128 stands for zero in the data rows.
Every row has a hidden score from 0 to 20. What is each row's score? 10 is about the middle. The score is a weighted sum of the row's numbers plus the product of two more (or one squared), each taken from its middle value.
[185  80 178 133 147  83 143 127 176 174 166 174 162 154 142 152 151  70 109  61  79  89  87  66] 6
[142 144 117 113 121  82 151 158 139 140 105  77  84 149  91 137  90  93 161 136 150 154 106  75] 8
[ 81 103 124 122 149 130 130 172 120 119 119 171 115  93 138 131 115 129 105 115 180 124 120 112] 13
[174 145 110  71  91  95 160 144  73 146  90 160 159 106 128 163 102  78 176  93 110 141  88 108] 9
[183 112 177  71  98  66 192 113  66 184 117 181 169  94 131 185 148  73 106 160 115 178  71  77] 6
[ 61 126 134 160 196 188  79  90 164  62 140 145  62 148 135  80 131 195  66 170 127  95  73 155] 13
[146  77 134  80  65 158 197 100 118 194  79 171  78  64 153 157 166  61 161  89 147 188  65  59] 10
[ 97  98 171 163  93 112 106 123 137 150 146 183 121 140 152 112  98 106  85 160  68  64 140 180] 10
[155 191  64  64 188  90 162 195 105 185  59 100  83 174  65 193  69  75 186  63 189  88 175  81] 8
[170 176 120  72 119 102 177 150  80 171  94 173 141 149  99 157  87 126 154 128 146 139 101  79] 9
[ 62 197 186 167 107 179 191  95  66  73 101  61 192  64 190 187 138 172  77 180  89 187  95 175] 14
[ 91 148 105 165 122 150 139 116 180  92 167 146 145 132 157 113 139  94 106 159  85 134 113 166] 11
[133 112 101 129 145  75 171 160  75 149 129 130 163 135 112 133 141 150 123 107 122 145 137  90] 11
[131 153 114 124 116 101 139 174 143 160  74 122 128 123 107 136 124 125 148 136 135 159 134  88] 10
[190 141 135  81 188 130 163  89 188 197 150  85  68  78 185 196 167  63 196 163  71 151  83  61] 7
[160  85 125 104 125  89 150 114  95 138  88 143  73 142 133 145  82  96  83 150 152 133  91 134] 6
[122 194 157 154 176  88 102 122 157 171  84 158  96 175  87 132  92 147 178  87 176 157 115  82] 10
[135 174 120 117 166  89 146 109 137 144 137  65 153 110 167 152 107 127 128 115 105 137 137  67] 10
[ 65  70 194 190  70  65  81  68 197 165 197 161 114  60 182 148 180 152 122 162  95 180 193  59] 11
[ 87 153 112 112 179 161 163 118  88 149 127 141 132  84 152 155  98 156 143 141  89 105 147 109] 12
[135 106  99  95  83 102 168 132 101 140 156  84 158 126 173 111 117  75 183 165  97 177 105 104] 14
[128 164 148  79 123 135 110 134 143 177  86 151 153 120 140 178 140 110 109 145  99 120 102  71] 12
[184  65 195 102 197 188  60  65 166  59 194  62 195 136 192  97 106 183 170 191 195 175 105  76] 15
[189  73 183  61  89  80 142 123  68  61  68  94 192  93 190  92 158  68 131  69  86 188  84 176] 3
[197 196 174 168 157  93  81  91  60  68  71 129 197  60 173  59 160 197  62 179  61 183 140 192] 6
[ 77 162  73 146 195 162  70 173 119  86  99 124  74 163  88 123 130 178  88  85 150  66 195 164] 11
[105 147 114 148 165 158  93 151 167  97  95  87  85 159 103 139 127 148 121 104 131  85 176 151] 11
[190 115 141 181 101 126 197  96 193 195 127 189  99  71 120  85 142  71 175  78  82 195  66  75] 6
[ 99 127 149 168 118 138 108  84  66 103 149 190 128  97 141  84  82 184  80 117 153 157 141 130] 12
[104 110 128 136 113 129 164 124 140  96 111 168  91 131 130 173 150 141  96 124 169 123 124 172] 9
[129 143  68 151 140 153 145 121 129 117 143  74 123 160 124  93  94 146  94 105 173 139 105 168] 10
[182  95  96  67  72  92 187 174 122 191 132 150 184 173 146 185 111  64 165 169  86 183  98  65] 17
[ 59  59 197 171 135  61  61  59  59  70 196  59 195 197 196  59 187 181  65 197  59  91 197 197] 11
[120 134 139 160 129 175 115 105 124  95 134  74  74  92 122  87  94 154 109 129 154 160 119  79] 10
[167 118 116 120  93 121 105  94 131 162 156  99  73  86  98 114 140 131 138 155 102  83 120 122] 7
[193  85 195  61  59  71 178 136 196  67 178  59 196  72 172 125  59 168  84 195  59  61  67 179] 10
[171  67  80 106 158  64  62  86 188 180 152  79 169  61  59 107  59 105  75 180 106 171  84 160] 5
[125  84 175 174  87 189 169 101 178  68 163 192 188 145 165  78 117 192 121 165 101  66 167 185] 12
[133 140 117 104 167 142 115 179  93 164  70 103 132 164 115 176  80 109 166 107 120  85 129 122] 13
[176 134 138 103 128 115 184 154  76 143  98 170 113 185  84 155 102  94 163  90 166 162 103  89] 9
[ 91 167 169 133 106 134 110 129 109  94 107 159 164 103 129  92 165 161  92 173 100 125  99 167] 15
[ 87  66 127 145 123  61  60 122 153  67 164  64  96  62 137 196 102 185  68 181  79 137 167 121] 9
[ 71  96 182 148  85 155  87  95 168 103 151 171 165 177 139 181 131 154 114 148 126 146 100 151] 14
[150 189  69  64 189  97 147 193 100 181  62 118 102 174  66 192  71  83 181  66 183  99 173  81] 9
[144  59 178 188  60 195  62  65  80  82 191  60  75 196 166  61  63 190  63  60  68  60 188 175] 8
[127 141  90 122 134 182  77  98 167  85 138 170 156 166 128 108 125 176  76 136  80 125 189 137] 11
[139  91 116 109  93  72 174 120 183 181 101 151 183 139 144 122 122 113 164 103 148 159  96  67] 6
[126 113 156 158 109 182 139  93 178  94 137  75 173  87 163 141 168 159 110 140 154 111 180 175] 15
[141 131 118 113 146 117 113 153  98 134 103 156 110 161 149 169 143 144 120 101 124 101 132 133] 10
[179  75 132 123  74  71  82  95  92 184 119  98 157 193 101 160 184 139 141  74 157 191  62 103] 9
[ 83  64 171 197 106 123  59  73 195  62 169 123 197 192 174  69  60 168  66 173  69 195  87 162] 6
[123 154 160  85 107  70 137 136 165 139 150  89 156 128 137 104 178  84 108 139 138 161 140  92] 10
[122  80 164 115 127 163 127 103 172  84 161 184 185  82 148  86 135  75  75 155 102  64 111 136] 11
[ 99 174 103 119 150 162  90 168  84 138  87 155  93 131  90 154 103 107 132  80 174 101 151 127] 12
[188  62 189 192 144 196  59 104  60 196 159  61  60 196 196 197 194 196  64 197 194 196 194 188] 9
[ 82 137  95 165  96 168 116 108 111  87 139 128 141 120 134 133 172 156  87 102 165 144 165 164] 12
[ 79 133 157 147 108 136 136 127 161 153 109  99 160  94  84 102 120 166  92 149 134 110 127 120] 15
[ 77  91  93 178 145 148 103  92  78  83 120  70 159 125 153  82 156 180  91 135 109  79 190 183] 12
[193 130 170 173 114  96  98  66  88  66 129 183 190  81  77 170 113 177  61 176  63 176 164 150] 3
[168  89 123  86 103  85 171 170 135 174 121 118 139 110 147 160 125 122 115  96 131 170 114 107] 9
[192 146 157 110 166  67 173 124  67 167 105 193 191 155 167 176  61 126 194 123 195 190  72 124] 8
[ 93 192 142 185  63 177  68 136 184  94 195  59  63  70 191  66 136 192  74 193 151 157  77 187] 13
[111 100 180  65  78  74 168 127  71 190 116 110 136  62 170 197  87  65 179 102 124 188  79  66] 11
[103  93 164 186  68 184 180  69 167  73 187  67 181  68 183  68 188 188  67 179 107 163  96 195] 14
[192 178 178 195 140 194  93  72 192 192 188  78 155 151 166  75 190 194 134 180 111 183 102 185] 12
[ 77 159 144 151 110 178 118 146 177 106 125 178  94 113  94 114 168 115  86 142  90 158 110 166] 10
[124 179  73  87 176 120  93 187 131 154  70 130 111 139  88 183  82 104 153  81 171  74 168 114] 11
[ 96 159 103 135 159 149 109 165 160 110 110 123  95 142  87 122 133 143 100  99 120 101 145 159] 10
[ 66  86 112 177  89 176 170  70 185 134 156 155 188  92 176 111 155 155  94 158  73 155 100 106] 14
[170 193  71  63 181  74 164 192 105 187  61 117  81 156  63 193  68  75 184  67 189  97 144  70] 7
[101 129 107 106 140 141 132 165 150 152  90  95 139 123  85 145  96 126 122  94 151 111 160 127] 11
[157 187  64  71 186  80 146 193 104 180  63  93 115 172  71 186  78  88 181  68 186  77 181  94] 8
[151 104 171 169  76 165 103  86 141  76 167  93 191  96 118 161 174  85  76  83  88 176 122 136] 10
[154 171 152  68 148 114 175  96  78 188  99  85  80 122 136 165 134  87 126 153 185 155  72  64] 6
[105  94 129 167 117 142 181 167 180 166 130  94  86  97 170 172 177  69 102 167 121 181  97  99] 10
[100 132  95 143 176 141  91 140 156 100 134 122 149 114  99 114 119 136 131 143 139 112 162 169] 11
[149 150 111 103 171 132 115 166 128 134 108 159 147 181  82 139 109 143 140 105 164 106 161 143] 9
[108 134 147 159 153 167 128 145  93  99 114  94  95 111 155 135 110 146 104 126 132 107 167 146] 11
[151  82 181 172 153 164 187  85  73  68 178 152  66  63 183  82 189 181  82 109  66 190  64 131] 7
[ 66 185 181 189 100 173 188  64 104  86 162 174 150  76 166  79 176 190 113 182  81 194 100 190] 14
[101  92 132  78  81  62 149 117  69 159  88 141 100 158 169 128 117  82 192 163 148 160  70 135] 12
[181 135 149 137 105 152 180 111 170 130 169  67 175  92 175 106 160 122 153 121  73 181  74  72] 11
[117 188  74  81 191 102 110 191 107 157  69 115  80 171  67 189  72 122 157  71 174  82 188  96] 9
[104 175  96 136 170 129  95 160  96 112  94  92 111 148  99 157 157 150 139 111 124  80 146 152] 11
[173  78 159 196  59 152  78  66 196  65 196  68  84  65  59  62 100  62 164 196  69  60  76  62] 8
[143 186  71  72 185  98 137 189  83 171  65 106  92 153  75 187  69  89 168  65 172  87 171 105] 9
[174 103 140  92 167 131 106 156 129 128 128 103 139 145 101 140  89 131 160 124 112 136 146 132] 10
[146 159  75  83 154  92 129 183 108 154  79 120 108 139  93 149  80 119 147  83 149 118 135 137] 9
[157  88 166 141 124 118 181 138 152 101 130 116 152 110 179 155 164 101 135 138 152 161  83 117] 11
[141 155 145  72 117  79 186 170 175 185 113  69  65 141 131 142 126  78 167 138 149 146 106 114] 9
[165 107 155 155 156 160  96 106 151 118 158 176 162 184 101 128 145 109  87 163 128 153  80 169] 10
[164  84  87 131 138  69  88  98 182 110 179  67 164 112 181  91 179 174  79 162  61 155 159 170] 4
[184 111 185 180  73 185  94  67  65  96 186 189  62  64 176  66  66 188  76 181  74 176 134 158] 11
[ 93 162 127 103 112 125 113 117 155 173 146  79 144  92 155 120 113 134 157 115 100 171 152 127] 13
[113 181  64  81 192  99 108 191 108 153  68 124  80 183  70 184  78 111 162  71 175  75 187 118] 10
[ 80  90  77 101 133 101 172  92  76 116 111 174 148 132 106  88 141 140 126 178 100 131 106 159] 10
[185 132 123  84 149  85 178 105  85 190 110 172 146  68 157 189  97  62 152 138 187 178  91  91] 8
[141 181  70  68 184  87 146 188 120 176  66  95  79 180  68 188  73  99 177  73 187  80 174  92] 8
[135 188  78  69 181  95 125 190 110 168  64 102  82 163  62 186  75  98 167  74 182  72 185  95] 8
[ 98 103 129 150 192 159 105  81  79  76 174 188 108 176 121  91 156 174  90 177 104  74  83 176] 11
[169 155 107  90 169  84 132 178  90 148  82 165 114 150 115 171 120 112 129 100 137  84 141 102] 8
[ 82  98 101 168 121 171  87 120 182  80 166 157  70 106 134 120  81 177  86 150 121  93 185 182] 11
[ 71  64 161 176  61  59  74  74 192 147 194 190 156 197  59  62 177 169 107 195  88 114  80 188] 9
[ 68  59 197  61  60  61  61  62 194 196 170 181  66 189  79  65  61  65  68 187 196  61 108 195] 8
[176 166  90  85 175  67 153 115  94 133 136 152 147  70 175  83 158  72 159 120 129 184  86  70] 10
[177 130 146 134 141 144 148 126  69 131 125 169  76 188 158 119 162 150  84 130 101 166  93 146] 10
[108 151 154 146 127 147 126 108 102 128  94 132 123  98 127 153 143 108 113  72 178 130  89  92] 13
[195 118 177  62 174  92 137 113 186 143 117  72 185  87 179  84  62  87 195  63 106 186  68  98] 4
[153 130 139 170 168 164  72 105 161  77 163  78 135 122 139  95 170 183  78 100  92  72 109 189] 9
[ 73 173  67 139 172 158  75 155 142  91 124 137  86 137  78 110 129 179  92  93 128  73 185 177] 11
[190  60  61  59  60  61 181  83  87 166 169  63  62  69 195  73  99  66 194 194  60 178 155  70] 12
[147  82  66 177 107 180  89  89 174  93 166 182  68  93 126  67 179 176  89 183 150  71 136 142] 9
[ 95 145 142 171 117 129 123  94 134 126 167 169 172  82 110  97 160 185  90 132 179 173 116 161] 11
[117  81 183 176 116 131 107 107 128  99 148 175 177  88  70  75 155 130 168 147  80  75 118 160] 15
[114 137 113 130 177 151 134  93 170  92 148 114  87 171 119  94 164 183  80 152 134 135 165 155] 8
[164 146 156 156 102 127 160 160 154  96 123 122 176 115  80  99 113 163 117 127  78 103 139 117] 9
[139 111 154 164  92 186 190  82 162 104 179 108 137  75  79  89 183 129 182 153  75 163 176 174] 7
[ 60 127 192 197 189 194  83  81  59  89  69 166 197 196  97  70 134  71  65 187  77  59 150  93] 17
[ 88 195 188  88 196 185 131 107 191  84 165 179  61 129 175  64 171 157  97  64  65 171  71 181] 11
[155 182  76  77 151  93 174 178 115 170  72 128  94 115  80 180  89  96 165  85 165 121 132  90] 7
[ 69  81  60 195 162 195  66  69 138  85 176 191 179  78 190 139  67  99  61 192 113  79 138 182] 15
[161 101 150  89  86  98 157 114  82 155 148 189 133 102 161 109 103  92 137 151 179 140 143 150] 8
[ 86 132 102 101 136 121 141 141 112 144  92 163  71 141 130 120 111 110 159 160  96 148 133 135] 11
[150 135 126 160 115 162 148 137 133  99  84 146 135 114 168 101 145 113 132 106 130  90 170 134] 10
[147 114 172 193 182 169  89 104 183  68 177  88  79  85 125  80 123 164  70 113  64 103 183 167] 7
[ 61  65  61 190 134 181  79  68 189  65 191 193 171 111 170  96 169 193  95  86  75 168 194 197] 12
[184 140 147  95 170 108 167 170 148 183  77  98 152  83  86 141  86  77 154 101 162 169 101 100] 8
[ 68  69 192 179  62 193  64  82 144 108 183 105 176  66  75 101 136 192  61 150  69 193  81 149] 10
[162 182  72  75 151 113 157 181  95 177  75 113 111 170  97 181 112  83 174  78 167 123 142  84] 10
[ 73 162  82 153 180 168  71 168 118  78 108 110  77 167 100 126 136 179  88  88 107  65 195 179] 12
[150 143 122 116 156  84 115 164  85 157 104 115  96 123  93 163 123 106 143 114 119 137 171 101] 7
[ 81 169  99 125 150 123 132 140 110 126 101 135 158 153 150 132 128 154 122  99 147 117 169 142] 12
[187 178 190 171  96  62 190 102 131  88 188 145 189  79  61  71 164 130 116 134 127  97 132 157] 10
[119 105 151 128  94 128 125 139 121 134 147  93 131 166 157 110 122 160 150 119 113 140 153 139] 12
[112 186  72  93 176 120  89 184 119 136  75  97 100 172  84 173  99 146 130  79 161  78 193 137] 10
[180 169 190  77 172 103 188  73  70 195 131 190 183 159 171 177 191  60 197 189  91 189  67 141] 10
[169 158 138 166 154 178  94  87 108  78 179 164  72 113 124 106 166 172 101 116  84  67 125 117] 8
[139 192  68  66 188  90 120 197 107 170  62 116  73 184  63 190  73  99 183  61 191  75 190  87] 9
[ 73 118 168 137 144 167  67  90 109  94 165  64  64 188 160 117 151 166  84 157  83 152 143 181] 12
[140 129  97 119 167 159  71 126 169 115 131 146  85 164 108 115 107 171 111 110 113 130 168 103] 13
[111 109 161  99  82 120 164 153 103 175 141  95 145  65  88 130  66  87 121 156 103 144  90 146] 9
[149 154 115  90  97 128 128 148  98 174 111 111 122 179 124 156  80  90 188  87 167 158 115  68] 14
[ 75  75 123 161  79 175  71  94 151  78 178 139  70  91 184  78 169 170 188 131  73 181 148 115] 17
[189 153 181  60  66 167 174 158 176 191 118 183  98  74 102  92 132  95 180 181 168 193  68  64] 7
[125  87 185 144 111 193  69 108  72  70 183  81 105  82 173  72 120 189 189  61 156 182 196 195] 13
[127  92 167 123 124 176  85 129  86 139 141 114 123 186 102 149  85 152 171 137  94  94 110 163] 12
[190 119 143 174  65  95 186 106 115 196  92 168 181  71 184 164  62  60 114 143 188 186  62  74] 8
[105 117 163 171 106 190 107  65 173  72 171 192 132  83 182  66 165 187  77 129  62 167 155 185] 9
[186  81  60  87  75 173 174  82 182 106 174 114 178 136 113 103 166 127 177 112 194 183 183  83] 10
[ 71  62 184 197  73  82  91 121 153  79 153 196 192 195 116  84 196 155  69 191  85  61  76  73] 14
[115  76 182  86 110  59 195 115 133 162 132 109 151 130  60 195 175  64  99 145 153 181  69  68] 2
[ 69 180 172 189 183 132 101  85 188  72 181 194 179 135 154  76 191 189 110 183  80  76  82 187] 19
[162 196  69  63 184  82 159 196  99 183  60 134  89 180  68 195  66  76 185  66 189  97 172  89] 8
[ 79 108 110 170 155 165 140  84 171  71 139 141  68 121 135  97 173 137 132 173 102  63 160 161] 12
[167 115  85  99 117  69 155 176 113 178  80  76 118  99  87 165  71  86 159  84 115 132  96  69] 9
[130 188  63  70 194  99 134 195 119 175  60 108  71 167  61 191  68  90 185  64 183  76 186  95] 9
[ 99 179 170 124 161 174  75 100  61  88 158  66 160 138 181  81 174 152 136 184 103  72 127 124] 17
[172 152 121 173 164 186 118 110  65  80 172 154  64 171 164  91 181 188  70 188 156  74 129 145] 10
[196  66 156 132 103 177 100 110 183  98 175 165 184  80 185  76 137 124  64 176 122  63  72 176] 7
[106 106 140 156  99 165 126 166 139 132 110  85 169  90 138 143 139 123 101 120  94 109 149 168] 13
[ 69  71 182 184  71 185 169  70 186  73 190  76  61  73 191  86 147 103  71 166  68 156 197 140] 10
[172  92 159 100  91 111 176 175 156 148 106 125 154  90 130 162  91  68 175 113 183 150 126 111] 10
[ 94 125  81 142 132 157  97 158 111 101 106 117  99 175 115 139 139 164 108  95 162  83 148 141] 13
[112 150  92 120 178 147  86 164 127 124  99 132  72 166  76 138 104 132 129  82 130  85 192 140] 10
[158 148  86 140 136 162 183 130 110 129 151  84 152 103 154 107 162 119 112 121 116 117 150 126] 10
[172 141 178 126  77 107 144  99 162 148 153 104 149 183 117  99 138  74 178  80 132 149 109 164] 7
[ 71  84 160 134  61 122  68 176 185  64 187 187 116  61 168 117  61 115 190 194  65 166  66 147] 17
[ 98 147 137 141 153 156 101 147 128  91 107 160 150 152 122 124 148 138 129 155 117 104 154 156] 13
[143 165 119  79 161  97 165 173 158 163  83  87 135 108 107 150  90  81 141  79 153 123 104  97] 10
[142 138  96 122 148 115 128 171  81 151  81 118 124 111 108 129 106  94 106 122 118 149 107 103] 12
[113 142 124  71  96  77 133 149 154 169 117  81 167  89 113 158 153 125 143 111 123 154  98  98] 11
[171 143 148 105 179  94 160 151 110 146 102 157 148 187 145 162  92 103 156 133 126 150 108  72] 10
[ 76 160  87 140 177 156  85 162 122  91 123 133  72 138  72 108 122 177  87 103 136  69 191 165] 10
[129 174 108  89 178 140 123 182 130 145  89  92  92 143 100 141  95 138 131  75 153 117 152 125] 10
[ 66  87 162 194  98 173 117  69 194  61 191  96 177  63 195  93  62 196  69 189  87  62 111  72] 16
[ 59 187 167 190  71 192  64  60 196  64 180 183 193  81 193  67 196 178  64  75  95 197 176 194] 10
[100 113  80  96 116 113 181 160 163 165 125 163 164 181 172 118 119  84 142 129 115 152 108 149] 10
[122 149 107  94 155 112 141 181  85 169  75 155 113 153  71 179 104  94 173  91 164 131 164 122] 9
[115 123 154 133  76  69 195 135  70 178  98  73 165 148 106 161 109  68 172 132 173 164  77  71] 12
[ 89  69 130 196 185 155 180  75 195 178 185 151 180  63 171  66 144 144  82 177 195 191  68 184] 13
[ 63  70 188 189  77 142 178  94  96  66 190 196  78  77 189  74 192 120  61 185  78 119 142 193] 10
[ 70  66 152 146 112 135 190  78  71 136 140  92 178  84 193  86 156 128  85 170  67 141  75 172] 15
